One vector is turned by the same rotation once a tick. Each row is the vector after some number of ticks, and that number follows the row.
The counts run from 0 to 276.
[ -5  -1   2  -2  -6  -2   1 -12   3  -1  12   4   7  -8 -13 -18  -7   6
  -6  11  13  15   4  12  20 -15   6  -3   6 -12  12   1   6   8  21 -16
 -16  -3 -10  10  -5 -12  -4   9   4  12 -15  -2  33   3  11  13  -6   0
   2  -7   5   1  -4   8   5 -14 -14 -15   9   7  10  -2  10   0  19  17
  -2   7  -5   3  12]  49
[  3   6   9  -3 -13   1  -3   1   1  -2  13  -1   7 -10  -9 -11   6  -3
 -13  -2   3  13   3   7   5 -12   3   3  10  -6   4   1  -1   5  17 -17
 -11 -11  -6  -2 -12  -9   4  11  -4   6 -15  10  32   0  27  12   5   1
   5  -7   3  -3  -6  18  18 -16 -20 -16   4   8  17   1  -6  -4  13  18
  -2   6   2  11  13]  169
[ -7  -8   0   5  -4   4  -1   4  -7   8   4   5   3 -10  -5 -11  -3  -7
  -3  11  -3  12  -1   9   6  -8  15  18  24 -13  -1   5   9   4  17 -19
   0  -9  -8 -14 -19  -6   9  15   3  11 -18   3  28  10  15  18  -2  -3
   3 -15   0   4  -2  13  17  -8 -10   0   8   0  -3  -2  -4  -3   9  19
  -9  11   0  10  12]  134
[ -5  -3   1   0 -11  -3   0 -14   9  -4  11   3   7  -5 -17 -15  -5   5
  -4   8  10  11   1   9  22 -10  11  -4   9  -6  10  -3   2  10  20 -11
 -15  -4  -9   5  -4 -10  -1   8   3  16 -16   1  29   0  14  15  -4   6
   0  -6   4   2  -3   8   5 -16 -17  -8  10  10  14  -7   6  -6  20  11
   8  -1  -7   4  11]  48
[-13  -1  -1 -13  -1   8  -8 -14  -7   3   6   3  18  -7  -8 -10 -12  -6
   2   6   6   6  -7   2   6  -1  21  13  25 -18   5  11  14   2  19 -15
  -2  -8   1  -8 -11 -15  -1  11   2  17 -12  -2  15  17   6  25  -6  -3
   1  -3   1   6   3   7  12 -10  -7  -5   7  -7  -3   4   1   1  13   3
  -9   8  -9  -1  14]  22
[-10  10  12  -1  -3   3  -8  -8   4  -8  16  -8  21 -10  -5 -21  -9  -3
  -8  -4   8  18   0   8  18  -4  20   2  10  -9  14   4  12  -1  18 -16
  -4  -5  -8  -2  -7 -16   3  13   1   0 -12   8  22   6   8  10  -6   1
   4  -6   9  -3   9  15  11 -20  -4 -16   6   6  -2   1   8  -7   8  13
 -11   8  -1  13  10]  158
[-16   0   3  -1   4   6 -16 -10   1   9  10  -3   6  -3 -10  -9  -5   0
  -1   6  -2  18   3   5  15 -12  23   2  23 -16  23   1  22  12   9 -16
  -3   1   1  -9  -9 -14   6   5   4  15 -11   3  16  13  12  11 -14  -9
   0   0   8  10   7  10  14 -15  -8   0  10   6  -3  -2   1  -5   9  12
  10  10   3   3   8]  121
[  1   7   2 -16   2   0  -7 -11   3  11   5  -6   3  -7  -9   7   1  -4
  -1  14  -4  11  11   6  -1 -14  -7   6  25 -15  14   4   8  12  12 -19
  -7 -15   8  -6 -10 -12  -1   9   0  13 -14  -1  23  17  14  12 -11  -1
  -8   2 -10  14 -10   8  12  -7 -14  -3  10   7   7   4  -1  -2  15  14
   8  13  -8  -1  11]  210
[  1   6   0  -9 -13  -1  -2  -7   5  -7  11   3   8 -12 -10  -5   9  -2
 -11   4   2  11   1   5   4  -8  -2   0  10   0   0   1  -9   4  19 -17
  -8 -16  -4  -5 -12  -9   4  14  -4  10 -14   8  28   6  23  18   3   8
   3  -6  -4   1  -8  14  10 -13 -22 -12   1  10  20   3  -5  -5  17  10
  -1   5  -8  12  17]  172
[ -7 -12  -6  -7  -8  -5   4   0  -6  -1   8  13   6 -10  -7  -8  -6  -9
   3  13   0   9  -6   6   7  -5  12  12  24  -6  -4  -1  -1   6  24 -13
   2  -8  -2 -15 -15  -9   6  16   1  19 -18   6  25   9   9  22   3   5
   2 -16  -3   5  -4   9   7  -4 -15   2  10   2   2  -2  -3  -4  18  10
 -10  12 -11  10  19]  139
[ -4  10   1 -12  -5   8  -9 -23   5   7  10 -11  -6 -13 -15   1   4   2
  -2   4  -1  21   5  16  16  -8   9   4   7  -7  23  -3  13  13  15 -18
  -5  -9  -8 -11  -4 -10  -3   1   3   3  -2   6  18  21  13  19 -11  -3
  -7   8  -4   1  -5  12   5 -17  -7  -8  -2  13  14  -1  -1  -4  10   9
   7   5 -10   7   9]  87
[-11   6  11   0  -6   5 -13  -6   2  -9  17  -1  17 -10  -5 -19 -13   0
  -8  -3   8  16  -4   6  19  -5  24  -4   8  -4  18   1  13   3  14 -14
  -8  -5  -3   1  -6 -15   3  10   2   6 -12  10  24   1  11   5  -5  -2
   5  -1   8  -6  10  17  14 -22 -10 -15   5   6   1  -1   4  -9  12  12
  -2   7   3   7   9]  157
[  9  13   0 -15   0  10  -8  -5   3  14   9 -15   9  -9  -9  -1   0  -5
  -5  -3  -6  17   7   4   5 -12  -6  11  18  -9  10   7  11  13  10 -17
  -1 -15  -4  -8 -10 -10   2  11 -13   3 -10  -1  29  13  13  12 -15  -4
  -2  -6   0  -3 -13  13   8 -16 -15 -10   7  10   9   1  -4   3  13  12
   2  13   2   3  14]  202
[-15   5  12  -3  -2   1  -8  -9   0  -8  16   0  18  -7  -5 -17 -17  -1
  -2   7  11  18  -4   8  17  -6  15  -1   9  -7  16   5   9   1  20 -13
  -4  -1  -2   0  -6 -17   0  15   6   9 -13   4  24   8   0   7  -8   1
   1  -5   8   1  11  12   8 -16  -5 -13   8   3  -6  -2  11  -5  13   9
 -10  14  -4   9  10]  154
[ -8   7   6   6  -6   8  -9  -3   6  -7  17 -12  18  -4  -5 -15  -6  -8
 -10  -2   6  14   0   2  12  -8   9   3   9  -8  10   6   6   2  23 -17
  -3  -9  -6  -1  -8  -9   1  19  -2  -3 -12   3  24  10  16  13  -6   4
   5  -7   6  -2  11  14  13 -20 -13 -15  11   9   6  -2   3  -3  12  16
 -13   7   1  15  12]  162
[  8   9  -1 -17   2   6  -8  -7   3  12   4 -12   6 -14 -10   1   5  -1
  -4   3  -4  14  15   1   0 -16  -5   9  25 -14  10   5  11  10   9 -21
  -5 -14   2  -8 -12 -11   0  11  -7   9 -12   2  22  16  18  15  -8  -5
  -2  -2  -4   4  -8  10  11 -11 -13  -6  12  13  12   6  -1   1  13  11
   5  13  -3   1  15]  206
[ -4   9   8  -9   1  -1  -3 -13   1  -5  11  -8   9 -18  -9 -12 -18  -2
   3   4  11  19   7  17  11  -9   4  -3   9  -1  21   0  -6   9  19 -19
  -8 -12  -3  -6  -2  -8   1  10  -4   6 -11   7  15  18  -1   3 -16   4
 -11   8 -10   0  -4  11  10 -14 -13 -20   1   2   6   4  15   2  15   8
  -2  12  -9   5  13]  186
[ -4   5   2 -10   3  -2  -6 -11  -5  12   2  -1  -6 -12 -10   3  -3   3
   1  17  -5  15  13  13   5 -13   0   6  21 -12  16   0   8  13   8 -18
  -6  -8   5 -11 -14 -15   4  10   3  16 -13   3  20  21   7  10 -13  -4
  -8   4 -11  16 -12  10  12  -9 -10  -5  11   2   0   0  -1  -2   9  17
   8  14  -9  -1   6]  214
[ 10  14  10 -12  -5  -4  -5   6   1  -2  16  -9   8 -16  -9  -2  -7  -4
  -3   5  -2  17  11   8   5 -13  -6  -4  11   5  11  -7  -2  10  14 -17
  -5 -12   1  -9  -7 -13   5  13 -10   7 -15  11  29   4  11  -6  -9   3
  -1  -5  -3  -3  -6  14   6 -15 -17 -16  14  13   6   0   5  -4  19  12
   3  17  -2  11  14]  73
[ -7 -12 -10  -2 -10   2  -1   2  -4   3   6  14   3  -9 -12 -11  -2  -4
  -3   6  -6   8  -4   7   6  -7  19  12  26  -4  -3  -1   6   7  18 -13
   1 -11  -6 -17 -15  -4  10  12   0  19 -16  10  21   2  16  19   1   2
   3 -11  -2   4  -5  10  13  -6 -16   1   9   1   5  -1  -7  -5  13  16
   0   2  -3   9  16]  136
[-18   0   6   8  -4  -4  -2  -3  -1  -6   8   4   4  -9  -3 -11  -8  -3
  -2  17   0  20  -3  10   7  -8  17   2  10  -8   8  -8   4   3  23 -15
   2  -7   2 -14 -12  -8  11  19   8   9 -18  11  19  17  11  12  -5   4
   1  -4  -6  11  11  15  11 -10  -6  -1  12   9  -6  -5   5  -8  12  15
 -13   9 -11  18  10]  255
[  8  12   6 -16  -9  -3  -5   1   4  -6  17  -4  10 -16  -6   1  -9  -8
   1   3  -2  19   2   7   4  -6  -2   0   6   7   8 -10  -2   4  18 -11
   1 -17   2 -17  -5 -12   2  17  -9   3 -13  12  26   9   8   2  -9  11
  -3  -2  -8   0  -5  13   4 -14 -18 -14  10  14   6  -2   4  -5  22   3
  -1  14  -9  14  17]  71
[ -6   5   1  -4   1   8 -10  -8   0  15   2 -11  -2 -11  -9  -3  -8  -8
   4   4  -1  16   4  12   2 -12   4  14  11  -6  20   6   6  13  19 -23
  -1 -22  -7 -19  -7  -1   1  10  -1  -3  -4   0  17  23   9  19 -15  -3
 -13   2 -15   2  -5  16  17 -11 -15  -7   2   2   7   3  -2   5  10  18
  -5   7  -3   7  12]  94
[  1   8   9  -8  -8  -6  -2  -7   0  -1  11  10   2 -12 -14  -3  -3  -2
  -3  12   8  13   5  10   6 -15  -4  -4   9   1   6  -3  -8  11  19 -16
 -15 -11   0   0  -6 -12   3   8  -4  16 -13   8  31   6  14   6   0   5
  -4   0  -8   3  -9  15  13 -10 -23 -17  -1   3  13   3   2   1  19  13
   4  12  -9   6  10]  177
[  3   3  -4 -12  -5  10  -7  -3  -4  12   8  -3  -2 -14 -10   1  -5  -7
   2   0 -10  16   2  13   2  -6  11  16  16   1  11   2   7  11  14 -17
   4 -19  -7 -32 -11  -4   8   9  -4   7  -9  11  14  22   7  16 -10  -2
 -10   0 -11  -1 -12  14  14  -7 -13  -4   0   1   4   4  -9   1  13   5
  -1  12  -5   5  17]  99
[ -6   5   7 -13  -3   5  -3  -7  -4   0  13   2  14 -16 -13 -17  -2  -1
  -1   0  14  14  -5   3   8 -12   7   3  10 -12  12   8   0   4  21 -28
 -12  -6 -10   0  -5 -15  -4   5   2  16  -9   6  25   3  20   7   5  -4
   0 -12  11  -6   1  13   7 -10 -14 -13  -1   2   7   7   2   4  18   9
  -9  12  -5  10  17]  274
[ -7  -4  -6 -17   0   2 -11  -3  -6   3  10   3  11  -6  -9  -5   0  -1
   5   5  -5  10  -1   1  11  -9  16   6  24 -16  11   1  23   5  18 -18
  -7  -6   4 -13  -8 -15   0   6   3  21 -12   4  21  -3  25  12  -2  -8
   4 -12   6   7   1  10   6  -4 -11  -1  12  10   1   2  -7  -9  16   8
   3   3  -6   6  23]  241
[ -8  -4  -5  -2   2   2  -5 -10   1   9   8  -4  -2  -9 -11  -5 -22  -2
   5  14  -2  20   0  18  15  -7  16  10  14  -4  20  -7  11  15  13 -11
   4  -7  -5 -23 -11  -5   9  13  -1   6 -13   0  14  24  -8  16 -19  -1
  -8   1  -9   8  -4  11  10 -13  -8  -2   7   5  -5  -7   8   0  11  13
   1   9  -7   4   8]  223
[-13   0  -1 -11  -3  -5  -3  -7  -5 -11  14  13  14 -14  -9 -15 -11   0
   1   6  10  13   0   8  15  -1  24  -4  17  -2   6  -7   4   0  21 -12
  -7  -2  -2  -7  -7 -19   5   7   3  29 -16  13  19   4   8  10  -1   5
   4  -4   4   4   7  10   5  -9 -12  -7   4   6   2   2   9 -10  20   0
   1  10  -9   7  15]  148
[ 10   7   0 -14  -1   9 -12  -4   6  10  10 -10  10  -7  -7  -1   0  -7
  -4  -7  -8  16   6  -2   5 -12   1   9  17  -4  14   3  11  15   7 -17
  -2 -16  -7  -9  -6  -8   1   9 -13   3  -8   2  26   7  17   9 -13  -4
  -3   1   1  -3  -7  11   9 -17 -19 -10   9  13  12   2  -8  -1  16   9
  11   7   5  -2  19]  201
[-17   3   3  -5   9   4 -11 -12   5  10  11  -6   7  -3  -8   0  -9  -4
   4  11   1  19  -1   5  14 -13  12   3  24 -16  22  -2  18  10  12 -16
   2  -1   2  -9  -5 -17   2   6  -2  15 -11  -2  18  18   3  11 -15  -4
  -1  -2  10   8   8   6   6 -12  -5   5  13  10  -6  -2   9  -1  13   6
   3  15  -8   2  10]  118
[ -6  10   5 -14  -6  -3  -7 -15   1  -7  15   2   5 -19 -14  -9 -10   3
  -2   3  10  19   7  15  14  -4   9  -7   8   6  15  -7  -6   7  16 -13
 -11 -14  -1  -9  -3 -10   4   9  -2  14  -9  11  12  18   5   7  -9   8
  -7   9 -13   0  -6  11   7 -14 -18 -17  -3   4  11   8   9  -3  16   3
   4   7 -13   4  13]  184
[-18   2   8   0  -8  -2  -7  -8  -5  -8  12   5   3  -9  -7  -5  -2   3
  -2  15  -5  14  -5   9  11  -3  22   1  12  -7   8 -10  11   0  17 -12
  -1  -5   6 -20 -11 -13   8  12   8  18 -18  15  15  12  17  13  -3   7
   2  -3  -3  12   9  14  13 -10  -5  -3   6   6  -5  -3  -1 -16  10  10
  -6   9 -11  17  11]  252
[-19   0   3  -1   3   5 -15 -15   6   8  12   0   3   1 -10  -2  -4   3
  -1   7  -4  18  -2   3  20 -10  22   3  20 -11  21  -3  22  13   9 -11
   0  -2  -1 -14  -5 -14   5   3  -1  17  -9   2  16  13   9  18 -15  -4
   0   2   8   6   7   9  12 -17  -7   1   8   8   2  -5  -2  -8   9   6
  13   9  -4  -1   9]  120
[ -5   4  -2 -16  -6  -1  -8 -15   1   7   6   0  -6  -6 -12  11   2   2
   0  13  -7  13   6  10   7 -10   2   3  19  -4  10  -7  10  13  11 -14
  -5 -14   7 -15 -11 -13   0   8  -2  17 -13   5  16  17  12  19 -12   2
  -7   7 -11  12 -16  12  12  -6 -17  -3   7   5  10  -1  -4  -6  14   9
  11   9 -12  -2  14]  212
[ -6   7   3  -8   2   9  -6 -18   0  10   6 -17  -1 -13 -12  -5   0   1
  -2   4   2  19   8  17   9 -13   5   8  12 -12  24   4   8  10  14 -22
  -5 -16  -9 -13  -7  -4  -3   4   3   0  -5   4  15  24  17  15 -13  -5
  -9   5 -10   3  -3  15  13 -12  -9 -10   3   9   9   6   0   5   8  17
  -2   6  -6   8  12]  90
[ -4  -9 -12 -10   1   7  -9   4   0   8  13  -2  12  -5 -10 -10 -14  -9
   9  -1  -2  13  -2   0  13  -9  22  14  20  -7  17  -1  17  13  15 -11
   1  -9  -7 -17  -5  -7   6  11  -5  14 -12  -1  19  -1   8   8 -13  -7
   0 -13   6   1  -1   5   8 -10 -14   0  19  13   0  -2   0  -3  17   7
   4   3   5   1  21]  233
[ -1   7   5 -15 -10  -3   1 -16   1  -6  10   5  -1 -19 -13  -9  -3   5
  -4   7   7  14   6  16  13  -4   4  -6   9   6   9  -6  -8   8  17 -17
 -13 -13  -1  -7  -6 -11   3   5  -1  18 -11  12  24  12  11  10  -1   6
  -8   5  -8   0 -15  14   9 -10 -19 -19  -5   1  13   4   4  -2  18   5
   5  14 -14   7  12]  180
[-17   5  12  -5  -7   4  -8 -13   3 -12  20   0  15  -9  -7 -13 -13  -2
  -6   2   7  18 -11   7  21  -2  19  -1   4  -2  13  -2  12  -2  21 -11
  -1  -5  -5  -8  -6 -16   2  11   1   7 -10   7  24  10   3  14  -9   7
   4  -2   9  -2  10  15   7 -18  -6 -14   5   6  -2  -4   8 -10  14   4
  -7  13  -8  11  11]  155
[  1   9   3  -8   0  12 -12  -5   5   2  13 -12  13 -19  -7 -12 -15  -3
  -5 -10   3  18   9   8  12  -7  13   1  10   3  23  -1   9  11   6 -18
  -4 -13  -8 -14  -5  -6   6  10 -11   3  -9   8  16  12   8  -1 -15  -2
  -4   6  -5  -6  -3  13  12 -20 -16 -18   4   9  10   7   6  -1  11   7
   8   5   4   4  13]  193
[-11  -4   0   8   0   1  -9   2   6   9  11   5  -5  -9 -11  -6 -11  -7
  -3   4  -6  23   5   5  10 -16  13   7  24   2  11  -8   4  19   7 -15
   4  -1  -6 -18 -14  -4  18   5  -7  16 -17   6  22  17   6  10 -12  -4
   4  -3   1  -2   1  12  18 -16 -18   4   5   9   3   0   1   0   9   8
  16  12   0   3   9]  4
